m = [ 34 -26  37  -7   7  -6   5  13 -21   4  12 -30   9  -3]
m[0]	34
m[11]	-30
m[7]	13
m[9]	4

data = ((173, 129, 153, 186, 136, 81, 220, 185, 70, 32), (138, 129, 153, 127, 136, 117, 143, 171, 136, 108), (105, 129, 153, 108, 136, 129, 143, 185, 142, 108), (196, 93, 153, 131, 95, 126, 143, 220, 136, 108), (131, 147, 163, 116, 133, 160, 182, 185, 189, 108), (138, 129, 153, 127, 136, 120, 143, 161, 136, 108), (167, 129, 153, 127, 136, 120, 234, 185, 73, 102), (191, 87, 153, 127, 119, 120, 143, 192, 136, 108), (169, 129, 153, 127, 136, 104, 237, 185, 76, 108), (138, 129, 153, 120, 136, 120, 143, 185, 152, 108), (138, 129, 153, 127, 136, 150, 143, 168, 136, 108), (138, 129, 153, 127, 136, 120, 143, 184, 136, 108))
Indices start at 0.
(0, 0) = 173
(7, 4) = 119
(5, 3) = 127
(5, 6) = 143
(8, 7) = 185
(9, 0) = 138
(10, 1) = 129
(3, 7) = 220
(1, 7) = 171
(4, 9) = 108
(2, 6) = 143
(11, 4) = 136
(6, 4) = 136
(7, 2) = 153
(7, 9) = 108
(0, 1) = 129
(3, 1) = 93
(2, 1) = 129
(3, 3) = 131
(6, 0) = 167
(8, 2) = 153
(5, 8) = 136
(9, 4) = 136
(9, 9) = 108
(10, 3) = 127
(9, 5) = 120
(5, 9) = 108
(8, 8) = 76
(1, 2) = 153
(7, 6) = 143
(10, 6) = 143
(3, 6) = 143

arr =
[[ 15  -8 -22  29  17   2   5  21  22 -17   9]
 [ 35  -4 -31 -17  11  -7 -12  10  38 -22   1]]
Rows and columns are counted from 0.
row 0 col 0: 15
row 0 col 10: 9
row 1 col 8: 38
row 1 col 3: -17
row 0 col 3: 29
row 0 col 8: 22
row 0 col 4: 17
row 1 col 9: -22
row 0 col 1: -8

X = [ 9 31  1 -3 11 13 10  1 -2]
X[0]: 9
X[7]: 1
X[-6]: -3
X[-4]: 13

a = [-37  -6  -3   8  -4 -15 -18 -11  -3   2  -1   0  -1 -18 -19   3]
a[0] = -37
a[3] = 8
a[6] = -18
a[11] = 0
a[10] = -1
a[15] = 3

x =  10   -5   -9  -19  -15    6  -10  -15  -34
x[0]: 10
x[8]: -34
x[1]: -5
x[4]: -15

W = array([3, 0, 2, 8, 4])
W[0]: 3
W[2]: 2

B =
 25   14   14   16   -5  -12   -1
 -7    4    1    3   21   -5   -7
  5   -5    2   11    9   -7    0
 -2   -5  -16    0   13  -16    7
  8  -13    6    0   11  -11   -1
 11   -1    3    6  -11    0    1
-15    0   -4   -5    6    7   -6
 35    8    6   13   19  -15    9
 17   -5    7   35    0   -4  -15
-11   -7    0    3   -9    1  -16
-13   -9    4   -7  -19   12   11
 32    0   -8   11   17   -5   10
-20  -11   -7   -8   17    3   -8
 15   -2   -6    6   13   -7   19
 18   10    4   10   30  -11    6
 -1    6    2    7   16   -8   -7
Rows and columns are counted from 0.
(0, 0) => 25
(0, 5) => -12
(5, 2) => 3
(1, 2) => 1
(13, 4) => 13
(1, 6) => -7
(13, 1) => -2
(15, 6) => -7
(10, 4) => -19
(5, 5) => 0
(12, 2) => -7
(4, 2) => 6
(9, 0) => -11
(7, 0) => 35
(6, 0) => -15
(5, 1) => -1
(15, 4) => 16
(3, 3) => 0
(11, 1) => 0
(15, 1) => 6
(8, 0) => 17
(15, 2) => 2
(15, 5) => -8
(7, 1) => 8
(1, 1) => 4
(0, 4) => -5
(3, 4) => 13
(4, 6) => -1
(3, 6) => 7
(4, 4) => 11
(2, 5) => -7
(13, 6) => 19
(4, 5) => -11

grid =
[[ 93 118 185 149 163 148  78  88  68  70]
 [170  83 169 185 180  84 159 161 116 111]
 [161 142 101 125 115 126 169 173 187 180]
 [168  85 174 184 182  86 160 156 112 106]
 [ 60 146 154 117 131 178  49  64  82  90]
 [208  98 152 176 167  76 184 191 134 125]
 [196 124 133 150 148 105 197 189 159 148]
 [183  87 161 184 173  79 167 176 127 119]
 [167 135 116 134 128 120 175 173 173 166]
 [216 111 143 162 157  86 197 195 145 136]
 [ 79 190 102  74  89 204  90 100 145 150]
 [172  82 167 187 178  82 161 163 118 113]
 [164 166  78 108  98 133 179 168 201 198]
 [ 86 193  99  74  85 199  97 104 145 152]
 [103 187  60  80  69 172 115 106 180 194]]
grid[0,0]: 93
grid[12,1]: 166
grid[9,9]: 136
grid[12,0]: 164
grid[11,6]: 161
grid[11,8]: 118
grid[8]: [167, 135, 116, 134, 128, 120, 175, 173, 173, 166]
grid[3,2]: 174
grid[:, 3]: [149, 185, 125, 184, 117, 176, 150, 184, 134, 162, 74, 187, 108, 74, 80]
grid[13,9]: 152
grid[2,0]: 161
grid[14,0]: 103
grid[:, 6]: [78, 159, 169, 160, 49, 184, 197, 167, 175, 197, 90, 161, 179, 97, 115]
grid[13,4]: 85
grid[:, 8]: [68, 116, 187, 112, 82, 134, 159, 127, 173, 145, 145, 118, 201, 145, 180]
grid[0,2]: 185
grid[:, 9]: [70, 111, 180, 106, 90, 125, 148, 119, 166, 136, 150, 113, 198, 152, 194]
grid[:, 1]: [118, 83, 142, 85, 146, 98, 124, 87, 135, 111, 190, 82, 166, 193, 187]
grid[4,9]: 90
grid[7,0]: 183
grid[6]: [196, 124, 133, 150, 148, 105, 197, 189, 159, 148]
grid[11,7]: 163
grid[2,3]: 125
grid[14,8]: 180
grid[6,3]: 150
grid[:, 7]: [88, 161, 173, 156, 64, 191, 189, 176, 173, 195, 100, 163, 168, 104, 106]
grid[9,6]: 197
grid[13,3]: 74
grid[11,9]: 113
grid[6,4]: 148
grid[:, 5]: [148, 84, 126, 86, 178, 76, 105, 79, 120, 86, 204, 82, 133, 199, 172]
grid[12,3]: 108
grid[5,9]: 125
grid[13,5]: 199
grid[5,3]: 176

M =
array([[ 18, -35, -11,  14,  11,   9],
       [-14,  25,   4, -17, -14, -14],
       [ -4,   5,  -2,  -9,  -8,  -9],
       [ -5,   5,  -3, -10,  -8,  -9],
       [ -4,   4,  -3, -10,  -8,  -9],
       [ 16,   4,  13,  24,  22,  23]])
M[0][-6] => 18
M[-1][4] => 22
M[-6] => [18, -35, -11, 14, 11, 9]
M[-5][-3] => -17
M[-4][2] => -2
M[:, -1] => [9, -14, -9, -9, -9, 23]
M[0][2] => -11
M[-3] => [-5, 5, -3, -10, -8, -9]
M[-1][3] => 24
M[-2][5] => -9
M[2][5] => -9
M[5][-1] => 23
M[-5] => [-14, 25, 4, -17, -14, -14]
M[3][-2] => -8
M[3][0] => -5
M[-4][-2] => -8
M[4][-2] => -8
M[4][-3] => -10
M[4] => [-4, 4, -3, -10, -8, -9]
M[4][2] => -3
M[1][1] => 25
M[5][2] => 13
M[-2][-5] => 4
M[-6][5] => 9
